A single turn carries every row of the set below to another of its rows. Some are shown first; where does it send the rows asked next?
Q_290: .10,.02,.31,.00,-.22,-.10,-.05,-.06,-.12,-.32,-.20,-.06,-.20,.17,.00,-.24,.17,.10,.00,-.32,-.01
Q_923: .08,.05,.28,-.04,-.29,-.10,-.14,.01,-.12,-.26,-.26,.01,-.22,.10,-.09,-.16,.15,.10,-.10,-.36,-.06
Q_323: .11,-.05,.17,.09,-.08,-.10,.02,-.20,.09,-.01,-.04,.12,.06,-.07,.18,-.01,.10,.08,-.01,-.13,.16
Q_788: .11,.01,.24,.03,-.22,-.09,-.11,.01,-.12,-.29,-.36,-.09,-.24,.13,-.05,-.19,.17,.09,-.05,-.27,-.03
Q_697: .14,.07,.28,-.25,-.03,.05,.05,-.02,-.11,-.09,-.20,-.03,.06,.02,-.13,-.14,.16,.13,-.05,-.31,-.14
Q_155: .07,-.01,.06,-.04,-.13,-.15,-.01,-.09,.03,-.05,-.02,.13,-.04,.05,.13,-.05,.18,.02,-.11,-.22,.26
Q_992: .05,.08,.17,.04,-.15,-.22,.01,-.27,.13,-.27,-.13,-.07,.00,-.07,.04,.21,.33,-.06,-.04,-.15,-.19
Q_729: .30,.13,-.03,.02,-.18,-.05,-.10,-.12,.21,-.23,-.09,-.06,.03,-.04,.04,.03,.15,.04,-.27,-.12,-.10
Q_441: .23,-.06,.21,.04,-.22,.02,-.06,-.04,.39,-.14,-.23,.07,.07,.05,.02,.06,.08,.06,-.04,-.13,-.17
Q_732: .04,-.04,.19,-.06,-.02,-.12,.02,-.15,.02,-.05,-.11,.19,-.05,.03,.09,-.06,.16,.04,-.14,-.16,.26
Q_605: .12,-.06,.33,-.14,.03,-.03,-.03,-.14,.18,-.14,-.25,-.12,.07,-.05,-.21,.10,.27,.11,.00,-.07,-.12
Q_542: .06,-.06,.24,-.01,-.06,-.13,.08,-.15,.07,.03,-.13,.22,-.02,-.01,.17,-.01,.12,.04,-.03,-.13,.15
Q_859: .11,.14,.06,.18,-.14,-.12,-.13,-.19,-.08,-.42,-.26,-.15,-.06,-.05,.05,-.02,.23,.00,-.16,-.20,-.08
Q_777: .06,-.10,.33,-.10,.00,-.04,.03,-.19,.20,-.17,-.19,-.06,.12,.03,-.20,.13,.29,.05,.07,-.17,-.07
Q_333: .10,.12,.07,.20,-.18,-.09,-.18,-.20,-.10,-.37,-.21,-.09,-.02,-.08,-.06,.01,.16,.04,-.18,-.30,-.04
Q_626: .10,-.07,.12,.09,-.18,-.17,-.07,-.14,.12,-.04,-.01,.10,-.05,-.02,.12,-.01,.15,.07,-.04,-.15,.24
Q_684: .19,.01,.03,.06,-.19,-.04,-.15,-.03,.13,-.26,-.35,.07,-.14,.14,-.10,-.02,.12,.00,-.30,-.21,.06
Q_12: .20,.01,.28,-.23,-.03,-.02,.11,-.07,-.09,-.06,-.16,-.14,-.04,.08,-.14,-.14,.21,.14,.05,-.23,-.07
Q_676: .16,.04,.29,-.25,-.04,.04,.05,.03,-.04,-.16,-.22,-.12,.02,.09,-.06,-.20,.20,.13,.03,-.24,-.13
Q_700: .19,.11,.20,-.17,-.12,.01,.03,.01,.09,-.23,-.28,.16,-.08,.15,.11,-.18,.08,.02,-.24,-.22,-.12
Q_135: .04,.04,.14,.05,-.18,-.15,-.04,-.14,.20,-.27,-.25,-.06,.06,-.05,.02,.21,.32,-.07,.00,-.16,-.23
Q_194: .32,-.01,.24,-.05,.02,.07,.03,-.12,.11,-.05,-.35,.04,.00,-.01,-.07,-.07,.02,.14,-.19,-.05,-.10
Q_868: .07,-.07,.40,-.10,-.02,-.02,-.06,-.17,.17,-.13,-.24,.00,.09,-.09,-.23,.13,.20,.13,-.02,-.16,-.14
Q_650: .06,.09,.16,.06,-.24,-.15,-.05,-.17,.14,-.20,-.17,-.01,.08,-.13,.01,.22,.25,-.03,-.03,-.23,-.28
Q_874: .09,.07,.06,.25,-.16,-.14,-.06,-.23,-.14,-.35,-.28,-.11,-.09,.02,.00,.02,.21,-.03,-.09,-.26,-.01

Q_700 turns into Q_194
Q_605 turns into Q_135
Where do these go?
Q_874 turns into Q_290
Q_732 turns into Q_542
Q_868 turns into Q_650

A single turn carries every row of the set below to another of its rows. Some are shown first; where does it send the rows asked next?
Q_362: -.07,.06,-.28,.05,.01,.06,.00,.07,.12,.13,-.04,.03,-.02,-.27,-.11,.12,.00,-.05,.10,.04,-.28,-.17,.25,.06,-.07,.01,.01,-.03,-.10,.14,.00,.01,.14,.05,-.11
Q_259: .05,.02,-.03,.12,.12,.09,-.03,.12,.00,-.04,-.01,.12,-.12,.16,-.05,-.02,.05,-.14,-.16,-.12,-.04,.23,.14,.02,-.19,-.08,-.12,.02,.11,.25,-.02,-.02,-.06,.06,-.14
Q_403: -.19,.07,-.05,.07,.20,.01,-.12,.16,.10,.00,.06,-.02,-.10,.11,-.15,.00,.05,-.05,.12,.13,.04,.07,.21,.01,-.10,.21,-.23,-.08,.07,.13,.15,.02,.01,.05,-.04
Q_170: -.04,-.10,.14,.08,.15,-.02,.09,.12,-.03,.02,-.09,.17,.06,.14,.05,-.03,.06,-.10,.03,-.08,.06,.01,-.02,.04,-.13,.21,-.23,.08,-.01,.01,.02,-.16,-.05,.07,.01
Q_377: -.12,.15,-.11,.11,-.07,.08,-.02,.29,.05,-.06,-.02,.02,.13,-.05,-.21,-.11,-.12,-.12,.03,.08,.01,.12,.09,.09,-.19,.19,-.11,.03,.22,-.09,.14,-.07,.01,.27,-.16
Q_703: -.07,-.02,-.04,.07,.06,.14,.02,.19,.10,.03,.01,.02,.19,-.11,.04,-.19,.05,-.27,-.08,.07,-.07,.03,-.04,-.12,-.08,.22,-.09,-.01,.06,-.04,.01,-.26,-.07,.00,-.21
Q_990: -.11,.03,-.05,-.06,-.12,.03,-.03,-.04,.13,-.07,-.18,.05,.04,-.20,-.16,-.13,-.10,.07,.05,-.07,-.15,.22,.12,.00,.03,-.03,-.07,-.17,-.02,.05,.07,.08,-.22,.15,-.13
Q_123: .10,-.01,-.02,.07,-.03,.01,.20,.23,.09,.08,-.16,.08,.06,-.21,-.18,.10,-.16,-.15,-.10,-.03,.01,-.04,.18,-.13,.05,-.17,.03,.10,.18,-.02,-.03,.10,-.01,.16,-.02
Q_850: -.16,-.03,-.21,.04,.04,.07,-.17,.12,-.03,.05,.05,-.05,.16,.11,-.14,.10,-.07,-.02,-.08,.03,-.14,-.07,-.08,.22,.07,.09,-.14,.15,.00,.09,-.20,-.01,-.13,.11,-.14
Q_336: .00,-.06,-.11,.12,-.02,.13,-.18,-.17,.22,-.01,-.11,.01,.04,-.06,-.28,-.01,-.08,-.20,.08,.05,-.11,.02,.22,.02,-.20,-.03,-.02,.18,-.04,-.02,-.05,-.10,-.05,.14,.06
Q_4: -.10,.01,-.02,.04,-.04,.05,.24,.08,.07,.13,-.01,-.17,.06,-.09,-.14,-.16,.10,.06,.11,.04,-.06,.16,-.07,.15,-.03,-.06,-.08,.15,.15,.06,.01,.07,-.05,.27,.12
Q_584: .13,.10,.04,.16,.04,.10,-.04,.25,.02,.10,-.13,.16,.10,.11,-.06,.06,-.31,-.14,.04,.01,.05,-.10,.03,-.01,-.08,-.06,-.11,.00,-.05,.15,-.05,.02,-.01,-.01,-.07
Q_744: .01,-.05,-.21,-.01,.13,-.09,.04,-.08,.20,-.02,-.07,.17,.05,-.11,-.10,.07,.04,.00,.13,-.03,-.03,-.07,-.12,.00,-.07,.03,-.07,.14,.28,.28,-.18,-.07,-.21,.00,-.04
Q_979: -.25,-.05,-.06,-.15,.04,.01,-.12,-.03,.15,.01,.03,.02,.30,-.12,.08,-.01,-.18,-.14,.17,.05,-.10,-.05,-.10,.04,-.02,.00,-.10,.00,.14,.11,.07,.07,-.09,-.02,.02
Q_786: .00,.01,-.22,.02,-.01,.05,-.03,-.06,.09,.12,.02,.10,.02,-.06,-.29,-.08,.13,.03,-.09,.21,.10,-.02,.03,.01,.01,.03,-.04,-.06,.07,.00,-.09,-.06,.02,-.19,.12
Q_310: -.01,.21,-.19,.12,.08,.10,-.11,.19,-.02,.06,.03,-.06,.10,-.09,.01,.02,.02,-.09,-.07,.19,-.24,-.13,.11,.07,-.13,.15,-.22,-.03,.06,.00,.13,-.05,-.14,.10,-.05
Q_726: -.01,-.23,-.06,.05,-.06,-.06,.15,.12,.17,.03,.05,-.14,.08,-.15,-.28,-.03,-.08,-.19,-.07,-.06,.06,.05,.16,-.04,.21,-.07,-.19,.11,-.02,.12,-.05,.13,.01,.12,.00
Q_607: -.02,.01,-.08,-.05,.04,.19,-.02,.22,.04,.00,-.10,-.18,-.04,.06,.06,.18,-.10,-.13,.04,.12,-.21,-.05,.07,.04,-.19,-.02,.00,.05,-.11,.06,-.12,-.03,.02,.22,-.03
Q_437: -.13,-.18,-.19,-.05,-.17,-.04,.09,.12,.07,-.11,.06,.07,.16,.01,-.01,.15,-.05,.06,.09,-.15,-.15,-.02,.17,.11,.03,.15,-.04,.26,.18,.18,-.08,-.03,-.03,-.01,-.02
Q_753: -.01,.09,-.11,.02,.00,-.08,.02,.15,.11,-.03,-.11,-.03,.08,.20,-.17,-.19,.00,-.12,.01,.02,-.14,.02,.06,-.02,-.06,.20,.18,-.04,.20,-.01,-.03,.01,.06,-.02,-.28
Q_486: -.04,.02,-.01,.14,.02,.09,.02,.18,-.15,-.05,-.19,-.05,.02,-.07,-.08,-.02,-.13,-.19,-.09,.11,-.01,.08,.01,-.09,-.08,-.02,-.19,-.02,-.01,-.24,-.02,-.04,-.06,.08,-.05
Q_705: -.05,-.01,-.05,.02,-.01,.04,.00,.26,.13,.03,.01,.04,.05,.06,-.08,.13,-.06,.08,-.01,-.02,-.12,.10,.06,.17,-.06,.40,-.23,-.03,.18,-.03,-.06,.00,-.12,.15,.04
Q_878: .06,.05,-.06,.09,-.03,-.16,.07,-.02,.21,-.01,.03,.06,.09,-.05,-.17,.03,-.08,.15,-.02,.00,-.10,-.01,-.02,-.05,-.08,-.02,-.02,.23,.42,.21,-.05,-.04,-.13,.08,-.11
Q_840: .04,-.20,.00,.00,-.12,-.07,.03,.15,.04,-.08,.04,.24,.04,-.09,.02,-.02,.20,-.11,-.05,-.13,-.05,-.04,.05,.03,.04,-.09,-.13,.14,.10,.25,.00,-.04,-.06,-.10,-.01
Q_800: .03,-.04,-.01,.09,-.13,-.13,.19,-.05,.32,.09,-.26,-.08,.25,-.03,-.17,-.04,-.12,.05,.08,.05,-.08,.11,.04,-.11,.01,-.11,-.09,.08,.04,-.01,-.09,.02,.11,.09,-.05
Q_393: .03,-.07,-.31,-.08,-.03,.00,-.04,-.01,.09,-.14,-.08,-.03,.09,-.30,-.08,-.04,.12,-.04,.02,.21,-.10,.04,-.04,.03,-.09,-.14,-.08,-.07,.03,.29,.03,-.12,.09,.06,-.04
Q_855: .07,-.10,.00,.01,-.05,-.12,.06,-.05,.28,.08,-.19,.03,.15,-.15,-.24,.01,-.14,.08,.08,.17,.02,.11,.21,.01,-.07,-.06,-.15,-.10,-.08,.17,-.09,.06,.16,.12,.03
Q_933: .07,.03,-.04,.08,.02,.19,-.03,.01,-.04,.07,-.06,.01,.16,-.06,-.05,-.15,.05,.01,.00,.05,-.17,.10,.06,-.06,.00,.11,-.06,.11,.20,.38,.14,.09,.11,-.02,.10
Q_270: -.14,.12,-.13,-.10,-.02,-.09,.05,.24,.06,-.12,-.08,.09,.07,.13,-.07,-.25,-.07,-.03,-.09,.08,.03,.06,.19,.03,-.06,.06,-.17,-.10,-.06,.25,.01,.01,.09,.18,-.17
Q_695: .06,.05,-.13,-.06,.03,-.24,.10,-.01,.26,-.08,-.11,.12,.08,-.05,-.02,-.19,-.12,-.14,-.07,-.01,-.19,-.08,.10,-.02,-.17,.10,.01,.07,.17,-.03,.01,-.16,-.06,.09,.19
Q_963: -.04,.03,-.04,-.01,-.05,.16,.21,.12,.21,.06,.10,.15,-.07,-.15,-.12,-.04,-.25,.07,-.08,.06,.11,.01,-.01,-.09,-.15,.07,-.11,.11,.06,.16,-.14,-.14,.00,.09,.12
Q_422: .05,-.15,-.21,-.03,.12,.00,.05,-.16,.02,-.13,-.10,.01,.04,-.22,.02,.01,.07,-.11,.11,.04,-.14,.02,-.03,-.03,-.18,-.03,.00,.08,.13,.32,-.12,-.12,-.04,-.03,-.05
Q_615: -.14,.08,-.26,-.05,-.11,-.06,.23,.17,.13,-.01,-.12,.15,.17,-.07,-.14,.07,-.11,-.04,.14,-.05,.01,-.09,.20,.02,-.07,.05,.12,.13,.28,-.03,-.02,.05,.02,.11,-.12
Q_671: -.03,-.11,-.05,.06,.05,-.09,.02,.31,.20,.14,.08,-.20,.21,.11,-.07,-.07,-.05,-.19,-.08,.11,-.12,.15,.09,.15,.05,.04,-.13,.01,.13,.02,-.23,-.01,.00,.03,.07
Q_577: .03,-.09,-.10,.06,-.01,.04,.04,.14,.17,.14,.05,.13,.07,-.32,-.09,-.07,.22,-.31,.04,.05,-.11,-.13,.10,.04,-.09,-.05,.06,.03,.10,.13,-.08,-.01,.04,-.06,-.13
Q_431: .08,-.01,-.23,-.03,.10,-.04,.07,.23,.11,.09,-.02,-.05,.09,-.06,-.20,-.15,.08,-.22,.04,.04,.08,.05,-.01,.19,.00,.11,.09,-.20,-.02,.07,-.14,-.16,-.18,.11,-.14
Q_100: -.17,-.07,-.26,.01,-.05,-.13,.10,.00,.18,-.04,-.01,-.09,-.07,.01,-.19,.00,.06,-.03,.06,-.08,-.11,.02,.26,.02,.06,-.04,-.18,.00,-.11,.15,.13,.12,.18,.07,-.06
Q_669: .02,.06,-.05,.11,-.20,-.07,.19,-.05,.17,.03,-.04,-.03,.27,-.07,-.16,-.03,-.24,.11,.01,.05,-.02,-.04,-.04,-.09,-.05,-.09,-.13,.20,.18,.09,-.07,.07,-.09,.07,-.19
Q_555: .09,-.07,-.19,-.02,-.08,.01,-.02,-.01,.27,-.02,-.05,-.09,.08,-.19,-.17,.03,.08,-.05,.02,.28,-.09,.09,.13,.08,-.19,-.11,-.18,-.06,.03,.23,-.04,.12,.17,.14,.09
Q_90: -.03,-.13,-.06,.15,.15,.04,-.03,.16,.07,.01,-.17,-.10,.03,.00,-.21,-.12,.00,-.19,.04,.04,-.01,.15,.10,-.05,.14,.32,-.23,-.01,-.08,.04,-.11,-.09,-.06,.09,.07

Q_800 turns into Q_669
Q_963 turns into Q_695
Q_850 turns into Q_259
Where do these go?
Q_705 turns into Q_170
Q_577 turns into Q_362

